Families of rows that turns and mirrors carry onto each other, the same ones carrying the whole set onto itself: the rest of each named row's family, in list order
5 families of 6 rows
veboz: -22 -12 5 9 5 -14 -7 1 -2 -1 -4 -2 15 -5 8 -12 11 15 1 2 9 -1
kip: 4 -12 -8 7 -6 7 -2 4 -1 -8 10 8 -18 -7 -6 -14 6 16 5 5 -4 -27
Kerad: -9 12 -4 -1 6 9 -5 -1 5 11 10 7 8 1 -16 -10 -8 12 -2 -11 16 -9
Kar: -8 -7 14 9 -15 -9 4 9 10 0 7 5 -18 1 10 -5 6 3 -14 1 5 -21
Kifal: -2 -13 -6 1 -3 4 -4 2 -10 -6 8 -11 -20 -1 8 -16 4 15 14 3 -13 -9
lal: -10 26 0 0 -2 -1 1 0 -8 11 -4 21 5 4 3 1 -7 12 6 -10 12 -9
raba: -17 -15 5 -21 1 5 2 6 8 4 -6 9 -10 -1 2 -15 -5 8 -18 6 -1 -8
ziv: 1 7 20 -9 -6 -9 1 -16 3 2 -5 -9 3 16 -6 2 -6 -1 13 7 6 -14
Nufil: 3 22 9 -5 -5 2 -9 -10 3 13 2 11 8 3 -9 -7 -6 18 3 -12 1 -19
fubo: 3 -9 -8 -17 -8 2 -5 0 -10 4 -15 2 -3 0 1 13 5 -3 19 -4 0 1
gek: 2 -3 -3 -25 0 11 2 9 -4 10 -11 1 -4 7 6 13 13 6 3 7 3 -2
sol: 12 0 -5 -13 4 -2 -7 9 -17 0 -16 -1 -4 5 -4 6 8 1 10 3 -14 -13
tisav: 2 -15 -16 -4 3 14 -4 -15 -3 -5 3 6 -10 -7 -1 -6 -1 20 -2 4 -12 -14
Vazul: 1 4 6 -5 -5 -8 17 -15 -3 4 -2 2 14 19 -1 6 0 3 -1 9 12 -9
kipeg: -11 -4 6 3 0 1 7 13 -2 -6 7 2 -21 3 8 -20 -6 7 -17 -8 -4 -11
Fepir: 5 -1 -7 -16 2 -2 2 -5 -13 11 -11 -3 -18 5 7 2 2 0 12 14 -12 -15
selem: -13 -5 -1 12 3 -12 -16 11 -1 0 -13 -2 0 0 11 -11 5 7 -5 -13 10 2
Let: -6 8 11 13 -6 -11 -19 7 7 9 -1 9 2 -2 9 -1 7 2 1 -19 1 -8
voda: -20 -20 8 -8 -10 -3 8 1 6 4 -2 -6 -15 8 11 -12 3 14 -13 6 3 -16
feg: -12 15 -4 -9 2 4 1 4 2 8 -8 8 -4 -4 -15 -8 2 14 -5 -6 20 5
repum: -23 -1 9 14 -1 -9 -20 10 2 6 1 6 0 -9 6 1 6 5 6 -10 6 -11
san: 7 -7 -9 -9 -6 -6 -5 8 -11 -2 -18 1 -10 0 -6 -3 10 -1 20 0 -10 -21
diz: -4 27 3 4 0 0 -9 -7 3 12 1 14 -1 4 -9 -5 -3 23 -6 -2 7 -11
vigu: -12 -13 13 4 -9 -8 7 9 1 -9 -5 14 -19 3 8 -7 -1 5 -18 6 0 -17
ranip: -1 -15 -10 -3 -5 9 -9 -10 4 -18 2 -2 2 -3 7 -5 1 19 7 6 -8 3
tif: -25 3 12 13 3 -8 0 9 -1 0 8 6 8 4 12 -7 0 2 2 -16 6 -12
boriv: -2 12 1 -7 -4 -3 4 -24 -3 2 -2 3 1 4 0 5 -14 2 21 8 5 -15
kenor: -4 -13 -6 -2 -10 11 0 1 -3 -15 12 2 -11 0 -10 -10 2 20 12 5 -13 -18
noper: 5 7 11 -14 -12 -14 8 -14 -2 -1 -12 -4 6 12 -5 -1 -2 4 10 5 -2 -26
Dof: 0 -2 6 2 12 1 7 -22 6 -6 1 -2 12 7 -4 5 2 0 6 9 14 -5

Which other rows belong to the same family as veboz? raba, gek, feg, ranip, Dof
Which other rows belong to the same family as voda? Kerad, fubo, tisav, Vazul, selem
Which other rows belong to the same family as san? kip, Kar, Nufil, Let, noper
Which other rows belong to the same family as kenor? ziv, sol, repum, diz, vigu

Families of rows that turns and mirrors carry onto each other, the same ones carrying the whole set onto itself: the rest of each named row's family, in list order
13 families of 3 rows
potad: 24 6 9 -19 -1 10 25 1 10
molav: 11 -7 21 0 -8 3 0 18 -3
kel: 13 -7 26 -1 -6 5 0 12 -3
kurok: 1 15 -1 8 7 -4 15 5 3
lugik: 11 -6 28 1 -9 -1 8 15 -4
gonil: 29 8 8 -15 -2 10 23 2 14
nam: 28 8 6 -16 -1 15 22 6 8
Bar: 0 13 -3 4 3 -8 18 6 6
zan: 13 -6 28 0 -6 1 9 16 -6
tusi: 1 13 1 11 6 -1 12 1 5
Dut: 26 12 7 -14 -3 15 22 1 10
meleb: 13 -10 27 -3 -7 4 1 11 0
tak: 14 -6 29 2 -6 0 3 16 3
selu: 1 15 -2 7 -1 -8 12 3 4
ruf: 15 -8 29 -5 -4 -1 6 15 -4
vameg: 1 12 1 10 6 -5 6 2 6
nusuf: 0 12 -1 9 -2 -8 10 2 6
gem: 28 9 4 -14 -6 13 23 4 8
Kodab: 3 14 2 11 4 -8 12 3 8
kufid: 16 -7 28 1 -7 0 3 15 -1
Ful: 28 11 2 -17 -4 7 21 4 11
tig: 12 -9 24 1 -12 2 3 12 -2
nutu: 0 16 -3 7 2 -5 12 6 7
zinel: 24 2 8 -19 1 15 22 5 12
Keli: -1 14 2 7 3 -2 16 1 15
Lam: 10 -6 26 -1 -5 5 2 17 -2
fisi: -1 16 5 10 5 -4 14 1 3
kozod: 24 6 6 -18 -3 7 26 0 13
remar: 24 7 8 -20 -2 11 25 6 11
puv: 15 -2 28 -2 -10 2 6 15 -7
Sapov: 28 8 6 -14 -8 14 21 4 12
dukev: 3 15 1 10 2 -7 11 4 13
vulef: 26 6 11 -16 -9 13 19 7 17
mufef: 29 8 10 -15 -4 8 23 6 17
Tud: 0 13 1 10 5 -2 14 -1 8
suvof: -1 11 -1 9 0 -7 16 0 7
Zadev: 13 -5 25 1 -6 2 5 18 -7
nibiv: 8 -4 27 2 -10 -3 6 17 2
Nul: 24 3 7 -16 -4 13 24 0 13

Which other rows belong to the same family as nibiv? Keli, vulef
Which other rows belong to the same family as tig? suvof, Nul
Which other rows belong to the same family as zan? tusi, gem
Which other rows belong to the same family as Tud? lugik, Sapov
Which other rows belong to the same family as mufef? tak, dukev
Which other rows belong to the same family as nam? kurok, Zadev
Which other rows belong to the same family as ruf? vameg, Ful

Families of rows that turns and mirrors carry onto each other, the same ones carrying the whole set onto itself: the rest of each named row's family, in list order
4 families of 8 rows
furop: -1 -18 -9 2 6 6 -3 -17 -8 0 -7
Bol: -16 2 20 -2 -16 4 3 11 5 15 -7
Rozu: -3 -8 3 -4 -18 5 1 -18 -6 20 0
leni: -19 -23 10 14 -5 -1 6 -3 6 14 -16
nedun: -21 -10 -14 -4 -7 15 -2 3 5 5 6
Muzo: 3 0 -1 -14 1 12 -7 -7 -10 -3 2
Sivid: -20 -1 20 -2 -8 6 2 16 8 6 -8
renef: -16 -20 4 20 -8 -2 5 4 8 13 -9
toso: 5 -18 -6 1 -2 4 -3 -20 -7 3 -4
Pudo: -4 -5 5 2 2 3 -1 18 10 -7 -16
Ruk: -17 -11 -11 -10 -13 13 -1 5 12 3 -3
rukil: 0 -6 21 11 5 -3 2 -7 -12 10 -14
mafe: 8 -15 -12 0 0 4 -4 -11 -2 -2 -8
nevap: 10 -2 18 8 -4 -5 1 -5 -8 10 -12
leb: -22 4 16 4 -8 6 2 15 2 13 0
Kituv: -9 -5 0 8 9 6 -3 18 5 -8 -7
mus: -12 -8 1 -4 3 9 -3 16 10 -10 -10
dimi: -17 -19 15 11 -12 -2 6 4 11 12 -15
vafis: -16 -8 -8 -15 -7 16 -4 1 5 -2 2
tatap: -9 -7 5 6 -13 4 2 -15 -10 23 6
mivem: 2 -10 23 13 -3 -6 3 -4 -4 11 -15
Gaz: -14 -9 5 3 10 7 -1 15 6 -8 -15
pirok: 2 -3 18 17 2 -5 1 0 -10 11 -7
pitep: 0 9 2 -15 -3 11 -6 2 -7 0 1
piv: -2 7 0 -6 3 11 -6 -1 -13 2 8
las: -8 -22 6 14 -13 -4 5 -1 10 13 -16
kam: 3 -16 -12 10 4 3 -3 -12 -7 2 -1
supog: -25 -12 -8 -10 -4 16 -1 1 5 3 -1
sare: -6 5 3 -13 6 13 -6 -3 -13 -1 1
susa: -12 -10 8 -1 -9 6 2 -20 -12 21 0
ker: -24 0 21 -1 -5 7 3 10 1 13 -8
Ferob: -3 -10 13 1 -13 1 2 -19 -10 20 -2

Which other rows belong to the same family as toso? Muzo, Sivid, mus, dimi, vafis, mivem, Ferob
Which other rows belong to the same family as nedun? renef, leb, Kituv, tatap, pirok, piv, kam

Families of rows that turns and mirrors carry onto each other, the same ones carrying the whole set onto itself: the rest of each named row's family, in list order
10 families of 4 rows
defup: -3 1 -9 -9 -5 -19 -8 10 -13 -12 12 -13 4
zofe: 3 -16 -7 7 -2 -2 -8 13 -3 10 -7 -11 8
lav: -3 12 -6 17 3 2 4 4 -6 3 33 5 10
lisef: 1 9 -6 -1 15 -3 -7 -10 -1 4 23 9 1
Daf: -7 7 -11 -4 4 -16 -4 8 -9 -19 18 -9 3
sak: -9 -20 -10 21 9 -7 -11 19 -7 4 6 -4 -1
selo: -8 -21 -14 11 13 9 6 -5 -9 12 17 -1 10
Vifuf: -12 -22 -13 14 -3 8 3 7 -17 9 15 -11 13
sos: 0 3 -7 -6 -11 -12 -8 14 -18 4 21 -20 9
keve: -7 -19 -11 18 16 -6 -10 13 -2 6 6 1 -2
Tufir: 1 -15 -7 7 12 6 -4 3 4 -5 16 17 -2
Sova: -1 5 -10 -10 12 -17 -4 0 -3 -12 16 -4 1
zib: 7 -25 -3 -2 -5 0 -9 6 -3 6 6 9 -2
Tigo: 7 -4 -11 -4 12 17 -7 -3 -5 1 32 2 5
repi: -5 -22 -10 17 10 -7 -12 15 -5 8 4 -2 -2
peki: -2 6 -3 16 -17 -1 -1 15 -15 6 26 -7 12
fopu: -14 -17 -15 18 7 10 6 3 -13 4 21 -5 12
zagu: -10 -18 -11 22 14 -5 -10 17 -5 2 8 -1 -1
gakot: 8 -2 -2 -11 -6 -9 -14 -3 -10 17 10 -1 3
goto: -9 -8 -11 21 -3 2 -5 23 -6 -4 2 -13 10
geg: -12 16 -9 13 0 -2 -6 6 -12 -10 29 0 6
debom: -1 0 -3 1 -17 1 -15 11 -4 -9 12 -6 25
rupa: 3 3 -4 -3 6 4 -11 -4 9 -6 16 8 20
nimul: 14 -12 -8 -10 -2 13 -12 1 -11 12 23 -6 6
Kive: 1 10 -9 -6 17 -8 -2 -1 -3 -1 29 -4 4
Lod: 9 0 -5 -16 4 -13 -8 0 -7 13 19 -11 6
rek: -10 -10 -10 17 -1 7 -3 16 -6 -17 21 9 1
madi: 3 -2 -8 -15 2 -20 -7 3 -7 -5 10 -9 2
Vibo: -2 -1 -13 6 0 18 -7 9 -14 -8 36 -6 8
lekab: 9 3 -1 4 6 -1 2 -5 -1 18 24 8 7
kufe: 8 -5 -1 -9 -9 0 -16 0 3 2 6 0 21
num: -6 7 -6 8 -3 5 -11 6 2 -17 20 1 23
gogi: 10 -3 1 3 -14 -5 -3 5 -11 22 17 -3 10
nug: -9 -3 -13 21 17 5 0 11 3 -7 9 -2 8
garik: 5 -9 -10 -1 -14 13 -13 12 -19 2 27 -12 9
Rop: -5 -26 -12 7 2 6 2 -1 -13 17 11 -6 12
puse: -3 -20 -5 9 -17 2 -10 20 -13 -4 11 1 2
rez: -8 13 -11 3 3 -7 -3 12 -13 -10 32 -13 8
gevup: 3 -12 -9 8 18 1 -3 3 7 7 -1 0 6
pibog: -4 4 -4 3 -20 -8 -14 12 -20 3 17 -11 6

Which other rows belong to the same family as Kive? sos, Lod, rez
Which other rows belong to the same family as goto? zofe, nug, gevup
Which other rows belong to the same family as puse? Tufir, zib, rek
Which other rows belong to the same family as Sova? defup, Daf, madi
Which other rows belong to the same family as zagu? sak, keve, repi
Which other rows belong to the same family as garik? Tigo, nimul, Vibo

Families of rows that turns and mirrors carry onto each other, the same ones carrying the whole set onto itself: the rest of each named row's family, in list order
4 families of 8 rows
Dad: -8 -7 1 14 9 -4 21 -1 -11 -5 -12 -7
rer: -19 26 -10 3 -10 1 -2 -12 -9 -1 -8 -15
kobi: -4 -8 1 11 13 -1 18 0 -10 -6 -8 -4
Petag: -3 4 -13 12 -15 -9 24 -4 5 -4 -1 -16
Lura: -9 3 -21 7 -13 -8 23 -10 2 -3 -13 -16
vov: -12 1 -4 -5 -7 -5 -4 -11 -21 6 -11 11
ramil: 3 13 -3 -3 2 17 -4 -1 -15 4 -16 0
zus: -9 7 7 -2 -12 7 23 -12 3 -2 14 -6
Zive: 8 2 -3 -3 -10 6 1 -24 5 10 -4 -6
Numem: 6 3 -6 -4 -12 13 2 -21 6 9 -8 -10
nef: -9 14 6 -3 -8 6 22 -10 4 -1 13 -2
toku: -12 6 -20 10 -13 -10 21 -5 4 -1 -9 -16
mebi: 6 4 -5 -2 -15 10 4 -23 5 12 -4 -7
nav: -14 0 -6 -1 -6 -3 -5 -14 -24 5 -12 6
gopub: -3 3 -2 -4 -18 -2 15 11 -11 -9 -1 10
lero: -3 -5 7 9 6 -3 20 0 -10 -8 -13 5
dovu: 7 10 0 2 3 15 -6 3 -7 0 -15 -4
mev: -20 24 -13 1 -6 0 -2 -14 -9 3 -3 -13
zaton: -10 -8 1 9 12 1 20 -1 -10 -8 -9 -9
rapaf: -13 10 6 1 -13 6 24 -10 2 -4 12 -1
ges: 7 9 -2 5 5 16 -3 2 -11 -4 -16 -6
Levo: -1 4 -3 0 -11 -6 17 10 -19 -11 -8 8
zega: 10 6 -3 1 2 12 -5 6 -9 -4 -14 -9
bipo: -15 6 7 2 -15 -3 24 -8 3 -4 9 -10
gor: -17 19 -10 -1 -5 5 -1 -14 -1 8 -2 -21
bega: -17 0 -2 2 -7 -2 -4 -12 -22 7 -10 10
leme: -20 23 -12 1 -5 0 -2 -14 -5 -2 -5 -18
Vil: -7 4 -3 -3 -19 -1 15 12 -15 -7 -7 10
viko: -10 1 -10 -4 1 2 -8 -13 -17 3 -16 8
piz: -3 5 -12 -1 -17 11 0 -22 5 9 -1 -9
kana: -7 3 -18 6 -10 -11 24 -5 4 -2 -10 -18
Nak: -5 3 -7 -1 -19 -1 16 12 -10 -3 -3 12

Which other rows belong to the same family as zus? Dad, vov, Numem, toku, gopub, mev, ges
Which other rows belong to the same family as viko? Petag, ramil, lero, Levo, bipo, gor, piz
Which other rows belong to the same family as Lura? rer, Zive, nef, zaton, zega, bega, Nak

Families of rows that turns and mirrors carry onto each other, the same ones carrying the whole set onto itself: the rest of each named row's family, in list order
3 families of 6 rows
daba: 6 -18 -25 7 9 13 32 3 -16 17 3 15 12 16 -12 -19 18 7 3 -4 -5 -11 17 -15
 -11 13
buvub: 6 -2 6 15 3 -5 7 6 12 -4 -9 -6 -1 14 -17 17 9 -17 21 3 -4 3 15 -6 0 24
Negi: -1 -2 6 12 9 -8 4 9 11 0 -8 -8 0 12 -22 10 17 -16 27 6 -8 6 13 -10 -6 23
gavu: 15 -5 -6 1 6 12 23 -5 -14 26 7 9 9 10 -12 -15 0 6 5 2 -4 -16 17 3 -13 12
dobi: 3 4 -12 2 -2 -13 0 15 6 15 -6 -3 0 1 -13 13 14 -12 18 1 -9 10 25 -10 -2
 6
zulim: 0 -17 -26 5 6 21 37 -3 -10 10 2 19 15 23 -8 -10 12 2 12 -1 -7 -6 19 -18
 -20 14
gulo: 11 -6 -10 -3 4 21 28 -8 -11 24 5 16 15 12 -4 -4 -3 0 11 2 -6 -10 23 -2
 -21 9
namon: 20 -4 -12 3 1 18 26 -7 -12 21 0 12 10 8 -5 -10 -2 4 6 6 -2 -13 22 2 -18
 12
Tirap: 4 -11 -10 20 12 -6 10 14 7 1 -12 0 10 4 -9 10 34 -19 15 -4 -8 12 18 -22
 -4 19
taruf: 11 -13 -9 19 9 12 25 -10 -2 7 9 9 5 26 -13 -26 7 4 11 7 -5 -16 9 -8 -13
 21
gada: 4 -13 -14 23 6 -4 15 14 9 -5 -13 3 7 11 -10 15 27 -19 12 -6 -4 9 18 -21
 2 22
popo: 13 -11 -16 16 -1 15 29 -10 2 7 4 9 4 27 -12 -21 0 5 12 13 -3 -14 14 -7
 -17 21
nuv: 8 -10 -9 13 4 19 28 -15 5 10 9 12 9 29 -7 -16 -2 -3 17 10 -8 -11 15 -9
 -21 18
Tifam: 4 -1 -8 6 2 -12 5 17 7 24 -11 -7 7 5 -13 15 18 -17 15 2 -9 10 25 -9 -1
 13
Kep: 3 -7 -18 17 6 -9 5 13 9 -3 -7 4 5 2 -6 6 31 -14 15 -4 -8 13 21 -24 -3 9
nivi: 7 -17 -28 6 4 19 36 0 -16 7 -3 16 10 16 -12 -13 13 9 8 0 -3 -9 18 -14
 -17 16
lakup: 5 -2 -10 5 -2 -8 11 18 3 16 -12 -3 5 5 -13 24 12 -16 11 -5 -5 8 27 -7 3
 15
keba: 1 2 1 13 5 -9 -1 6 12 -9 -4 -3 -4 8 -17 6 16 -12 27 5 -8 6 14 -13 -5 14

Which other rows belong to the same family as zulim? dobi, gulo, nuv, Kep, keba
Which other rows belong to the same family as Negi? namon, Tirap, popo, Tifam, nivi

